Each row has a name. Each piece below is followed by the name of the row it came from, unless a question asks for something else. Each question is about the rows just above it.

-33  116  33  -83  65  -76  -84  -94  -86  2  92  -93 -> (29)
-2  -8  -84  31  -70  -1  51  -9  -65  -11  -23  23 -> (46)
-70  17  -2  -1  -9  31  37  51  -76  -51  -14  49 -> (57)
Number of entries in -70  17  -2  -1: -> 4
Which entry of (46) is missing from -11  -1  51  -70  -84  -65  -2  -8  -23  23  31? -> -9
Among the named rows, does one hold -94  -86  1 next to each other, in this order? -> no
The one value in (29) and (57): -> -76
Shared by (29) and (46): -> -84
q: -70  17  -2  -1  -9  31  37  51 -> (57)
Among the named rows, does one hold 51  37  31  -9 next to each other, in this order? -> no

-79  -23  58  66  20  61  -113 -> (89)
-21  16  -13  -38  59  -24  69 -> (9)
64  43  -76  -51  3  18  44 -> (20)
-24  -11  -24  -11  -76  -42  32 -> (207)
-51  -12  -42  -9  -113  98  -27 -> (40)
14  -13  27  50  -45  39  -76 -> (17)
-53  11  53  41  64  84  19 -> (23)
-53  11  53  41  64  84  -97 -> (19)
-34  -36  61  45  -24  9  -61 -> (76)
-26  -51  -12  -42  -9  -113  100 -> (180)
-18  8  24  54  -4  91  -105 -> (98)
The one value in (76) and (207): -> -24
Where do -51  -12  -42  -9  -113  100 appear? -> (180)
Which row holds 50  -45  39? -> (17)

3  4  -6  -1  -5  3 = (67)
19  23  -36  17  -45  26 = (116)
-76  34  -45  102  55  35 = (196)
-26  -7  -47  83  27  58 = (94)
-102  12  -48  102  59  13 = (119)
9  13  -18  7  -23  13 = (105)
-15  6  -45  64  7  52 = (3)
-14  1  -45  49  5  48 = (90)
-6  7  -48  56  -4  48 = (139)
2  48  -45  45  -19  41 = (6)
(196) without one entry, shuffled: -76  55  -45  34  102. Gone: -> 35
Which value is in both (90) and (196)? -> -45
Shuffled (119) with one entry gone: -48  -102  102  59  12, missing -> 13
-45  102 is in which row? -> (196)
Which row holds -45  26? -> (116)

-52  -20  -24  20  -35  -5 -> (106)
62  4  26  17  65  -34 -> (10)
-1  116  -50  -66  -9  12 -> (108)
-112  -42  -70  23  -108  -9 -> (5)
-1  116  -50  -5  -99  107 -> (77)
How many entries does -112  -42  -70  23  -108 have? -> 5
The one value in (106) and (77): -> -5
Count the entries of -52: -> 1
Which entry of (77) is missing from -5  116  -50  -99  107? -> -1

0  -16  16  6  27  -1  15  -10 -> (127)
-27  -58  1  -8  20  -23  29  -10 -> (125)
-13  -14  -42  -95  -17  -23  -58  16 -> (136)
-13  61  -42  -16  -94  -23  -58  16 -> (100)
16  7  -26  -25  -56  1  -32  12 -> (118)
Does one of the named rows hold -13  -14 side by side, in this order? -> yes
(136) without one entry, shuffled: -14  16  -58  -23  -42  -17  -95. Gone: -> -13
Which value is in both (136) and (127)? -> 16
The one value in (100) and (118): -> 16
Shuffled (127) with one entry gone: -16  16  15  27  -10  6  -1, missing -> 0
The one value in (127) and (125): -> -10
(118) without one entry, shuffled: -25  -32  12  -56  7  16  1. Gone: -> -26

14  -40  -100  -52  11  41  5  -7  -52  18  -57  -57  69  14  43  8  5 : (2)
2  -53  -100  -52  11  41  10  -7  50  18  -57  -57  69  14  6  8  5 : (54)
2  -40  -100  -52  11  41  10  -7  50  18  -57  -57  -6  14  43  8  5 : (66)
q: 14  -40  -100  -52  11  41  5  -7  -52  18  -57  -57  69  14  43  8  5 -> (2)
2  -53  -100  -52  11  41  10  -7  50  18  -57  -57  69  14  6  8  5 is in which row? -> (54)
Count the entries of 2  -40  -100: -> 3
(66) without one entry, shuffled: -52  5  -57  8  14  18  10  11  43  2  -6  41  -57  -40  50  -100. Gone: -> -7

-8  -54  14  55  13  (75)
22  110  -34  -23  1  (151)
97  -56  51  -38  -25  (168)
35  9  -66  -26  0  (159)
62  45  -3  -38  52  (79)
-5  -38  68  8  -13  (73)
-15  -10  -19  20  -1  (123)
Among the named rows, does one hold 68  8 next to each other, in this order? -> yes
Does one of the named rows hold 22  111  -34  -23 side by side, in this order? -> no
Where do 62  45  -3  -38 appear? -> (79)
Count the entries of 35  9  -66  -26  0: -> 5
How many entries does -15  -10  -19  20  -1 have? -> 5

22  -28  -7  -12  -54  0  -13  9  56  -85 -> (101)
18  57  -60  -28  34  20  42  -3  0  -3 -> (169)
-58  -27  50  32  1  14  -58  -8  6  6 -> (71)
-17  -14  28  37  -48  43  -44  -11  47  -83 -> (137)
-27  12  51  62  -30  84  -69  -16  49  -81 -> (121)
-40  -12  -56  34  -31  61  -47  18  -8  -21 -> (74)
-34  -23  63  56  -60  70  -84  5  58  -103 -> (70)
-40  -12  32  34  -31  61  -47  18  -8  -21 -> (34)
Number of entries in -40  -12  32  34  -31  61  -47  18  -8  -21: -> 10
Count the entries of -34  -23  63  56  -60  70  -84  5  58  -103: -> 10
Count the entries of -17  -14  28  37  -48  43  -44  -11  47  -83: -> 10

5  13  -27  8  -53  -33  3  7  -89  21  -2  -2  -7  -4  -40  57  -17 -> (148)
5  16  10  -34  -1  -18  9  5  -62  19  -4  25  -25  34  -39  -14  -9 -> (83)
-48  -6  17  -46  0  -3  0  2  -55  20  -17  0  37  -5  44  13  -17 -> (142)
3  -18  -3  -36  -39  -2  -13  8  50  15  25  15  53  7  6  -17  -4 -> (50)
7  -2  0  -7  15  0  -3  10  -4  1  20  -14  1  -27  -56  4  -24 -> (55)
1  7  -26  -17  -50  -1  5  -4  50  -5  -1  -4  32  10  16  -12  -9 -> (43)
-40  -31  -26  -7  42  -8  4  9  -36  10  -18  -1  -65  -4  -1  6  1 -> (60)
Which entry of (83) is missing from 5  19  -1  -62  10  -9  -14  -39  -25  16  9  -18  34  5  -34  25? -> -4
Does one of the named rows hold 15  -12 side by side, in this order? -> no
Is -55  20  -17  1  37 printed in one of the named rows, side by side and in this order? -> no

52  23  -67  -42  -7  21  -15  -66  42 -> (68)
14  54  -49  2  -84  8  -9  -46  -27 -> (107)
-30  47  -22  -59  -1  21  -22  -54  25 -> (22)
17  18  -86  -58  -22  3  -16  -33  37 -> (28)
-16  50  -44  -6  -35  -25  61  -58  42 -> (35)
-3  42  -80  -2  -56  -29  42  -25  24 -> (146)
-5  39  -53  -42  -4  -32  32  -89  -7 -> (189)
51  25  -63  -42  -8  24  -15  -61  45 -> (38)
-5  39  -26  -40  -22  -15  14  -100  -19 -> (162)
7  49  -72  1  7  -6  6  -20  -1 -> (41)
Among the named rows, does one hold -63  25 next to each other, in this order? -> no
The one value in (41) and (22): -> -1
Among the named rows, does one hold 7  49  -72  1 next to each other, in this order? -> yes
(146) without one entry, shuffled: -3  -25  -29  -80  42  24  -2  42. Gone: -> -56
How many entries does 17  18  -86  -58  -22  3  -16  -33  37 have? -> 9
(41) without one entry, shuffled: -20  -6  -1  49  7  -72  1  7. Gone: -> 6
q: -5  39  -26  -40  -22  -15  14  -100  -19 -> (162)

84  57  37  51 = (82)
26  59  60  51 = (78)
70  84  58  61 = (52)
The one value in (52) and (82): -> 84
Does one of the named rows hold 70  84  58  61 side by side, in this order? -> yes
Shuffled (78) with one entry gone: 60  59  51, missing -> 26
The row with 84  58 is -> (52)
Which value is in both (82) and (78)? -> 51
(78) without one entry, shuffled: 51  26  60. Gone: -> 59

7  0  0  5  -22  0  -21  -71  -4  47  -14  4  -2  -39  -38  -28  19  -13  -25  -2  -17  16  -24  0  30  14  -7  -31  -30  12  30  35  9  -20  -45  0  11  -25  43  20  17  -22  42  32  46  -29  30  39  0 : (63)
-14  53  11  -71  0  -16  -7  28  -99  -18  -35  0  -43  -12  14  32  14  16  29  0  -11  56  9  0  0  11  31  -3  -8  0  -46  39  7  -49  29  37  22  -63  -43  36  16  37  -35  14  20  -91  -25  -46  -40 : (86)
-34  -53  14  107  1  0  12  80  38  -14  66  -46  57  0  -20  -52  41  -90  -7  -18  -20  2  -65  -14  -11  -21  -19  -20  -31  11  12  0  -45  35  -30  30  9  39  -30  12  -46  -5  8  0  11  15  0  67  -59 : (138)
14  36  46  0  5  -94  3  -35  -51  0  -27  43  22  0  -20  81  41  4  37  0  0  6  80  -22  47  -27  44  -1  47  -5  12  -67  21  1  0  11  0  0  29  39  69  -26  57  0  16  -26  0  0  -43 : (109)
Count the entries of -34  -53  14  107  1  0  12  80  38  -14  66  -46  57  0  -20  -52  41  -90  -7  -18  -20  2  -65  -14: -> 24
q: 14  36  46  0  5  -94  3  -35  -51  0  -27  43  22  0  -20  81  41  4  37  0  0  6  80  -22  47  -27  44  -1  47  -5  12  -67  21  1  0  11  0  0  29  39  69  -26  57  0  16  -26  0  0  -43 -> (109)
7  0  0  5  -22  0  -21  -71  -4  47  -14  4  -2  -39  -38  -28  19  -13  -25  -2  -17  16  -24  0  30  14  -7  -31  -30  12  30  35  9  -20  -45  0  11  -25  43  20  17  -22  42  32  46  -29  30  39  0 is in which row? -> (63)
q: -31  -30  12  30  35  9  -20  -45  0  11 -> (63)
How many entries does 14  36  46  0  5  -94  3  -35  -51  0  -27  43  22  0  -20  81  41  4  37  0  0  6  80  -22  47  -27  44  -1 have? -> 28

36  23  -10  -7  44  -10  -41  -31  18  -26  (25)
0  -30  16  -1  0  5  19  2  -12  -30  (30)
22  10  -12  -19  0  7  -20  -14  11  -19  (145)
0  -30  16  -1  0  7  -8  -5  7  -15  (11)
-13  53  -12  -16  -79  -23  -9  5  -43  8  (113)
-66  53  -6  -27  -88  27  -44  76  -19  -47  (31)
4  -11  -14  2  -5  21  14  15  -2  -9  (161)
-10  44  -11  -15  -64  -17  -7  2  -35  4  (135)
Which entry of (145) is missing from -12  11  10  -14  -19  0  22  7  -19? -> -20
How many entries does 22  10  -12  -19  0  7  -20 have? -> 7
-1  0  7 is in which row? -> (11)
How many entries does 22  10  -12  -19 have? -> 4
q: 2  -5  21  14  15 -> (161)
(135) without one entry, shuffled: -64  -35  -10  44  -15  -17  -7  2  4. Gone: -> -11

84  -45  55  -103 : (117)
-26  -26  -15  13 : (132)
56  62  -103  -28 : (44)
-104  32  106  -105 : (102)
56  -40  66  50 : (120)
Which value is in both (44) and (117)? -> -103
Is 56  62  -103 printed in one of the named rows, side by side and in this order? -> yes
The one value in (44) and (120): -> 56

14  -1  -45  -33  -46 = (131)
14  -1  13  -8  12 = (91)
12  -1  13  -8  76 = (122)
13  -1  -8  -68  70 = (88)
Is -1  13  -8 printed in one of the named rows, side by side and in this order? -> yes
Does one of the named rows hold -1  -8  -68  70 side by side, in this order? -> yes
Shared by (131) and (122): -> -1
Shuffled (131) with one entry gone: 14  -33  -46  -1, missing -> -45
q: 12  -1  13  -8  76 -> (122)

28  51  48  -114 : (62)
26  50  -28  -4 : (111)
50  13  -37  -44 : (33)
-56  19  -25  17 : (96)
-56  -4  -5  17 : (32)
-56  -42  38  -35 : (140)
The one value in (111) and (33): -> 50
The one value in (111) and (32): -> -4

-45  -30  5  22  -52  69  -15  10  0 = (147)
48  -44  17  -14  -71  -47  -54  7  17 = (153)
-9  -42  44  -1  -89  -33  -34  36  16 = (85)
55  -23  -11  -27  -35  -73  -53  19  24 = (144)
28  50  -16  19  -40  -21  -11  -53  -15 = (150)
-43  28  7  22  13  53  37  -14  -30 = (12)
16  -18  -37  -35  45  -21  -32  9  24 = (167)
Number of entries in -45  -30  5  22  -52  69  -15: -> 7
The one value in (12) and (150): -> 28
Which value is in both (150) and (12)? -> 28
Does one of the named rows hold -27  -35  -73 side by side, in this order? -> yes

-23  60  -77  -21  -6  (59)
-23  60  -77  -21  112  (115)
59  -24  -23  33  -77  (14)
Shuffled (14) with one entry gone: -23  33  59  -24, missing -> -77
q: 59  -24  -23  33  -77 -> (14)
q: -23  60  -77  -21  -6 -> (59)

-31  6  18  -29  -6  -7  7  -36  20  3  -5  3 : (81)
-47  5  -15  -2  -13  -54  10  -59  39  3  -13  -22 : (15)
25  0  1  15  22  7  19  15  -29  3  15  8 : (80)
64  5  -4  72  -16  6  -55  98  -23  3  -6  -22 : (143)
-54  10  -2  -47  -15  -13  5  -59  39  3  -12  1 : (129)
19  7  0  22  15  25  1  -3  -51  3  32  25 : (58)
Number of entries in 64  5  -4  72  -16: -> 5
Does one of the named rows hold -6  -7  7 side by side, in this order? -> yes
Number of entries in -31  6  18  -29  -6  -7  7: -> 7
The row with -54  10  -2  -47  -15  -13  5  -59  39 is -> (129)
Where do 25  0  1  15  22  7  19 appear? -> (80)
Number of entries in -54  10  -2  -47: -> 4
Which value is in both (143) and (80)? -> 3

13  21  -21  -86  -93  58  -14  54 -> (53)
-19  43  3  -95  -62  70  69  39 -> (26)
71  32  34  -41  -10  -87  70  -6 -> (87)
31  -17  95  103  -23  29  11  -26 -> (126)
4  -35  -82  4  -79  -12  20  -93 -> (104)
The one value in (26) and (87): -> 70
Shuffled (26) with one entry gone: 39  -95  43  -62  3  -19  69, missing -> 70
Which value is in both (53) and (104)? -> -93

-12  -13  -13  114  0  (48)
2  95  114  0  -13  (69)
96  97  95  114  0  (64)
Which entry of (64) is missing from 96  114  97  0? -> 95
96  97  95  114  0 is in which row? -> (64)
Count the entries of 2  95  114  0: -> 4
q: 97  95 -> (64)
q: -12  -13  -13  114  0 -> (48)

-26  -77  -9  62  58  (49)
-22  21  25  62  -46  (112)
-17  -51  -6  -12  23  (45)
-31  19  -31  17  40  (24)
-44  -114  -24  -44  70  (36)
-26  -77  -9  -30  58  (103)
Number of entries in -26  -77  -9: -> 3
Shuffled (103) with one entry gone: -77  58  -30  -9, missing -> -26

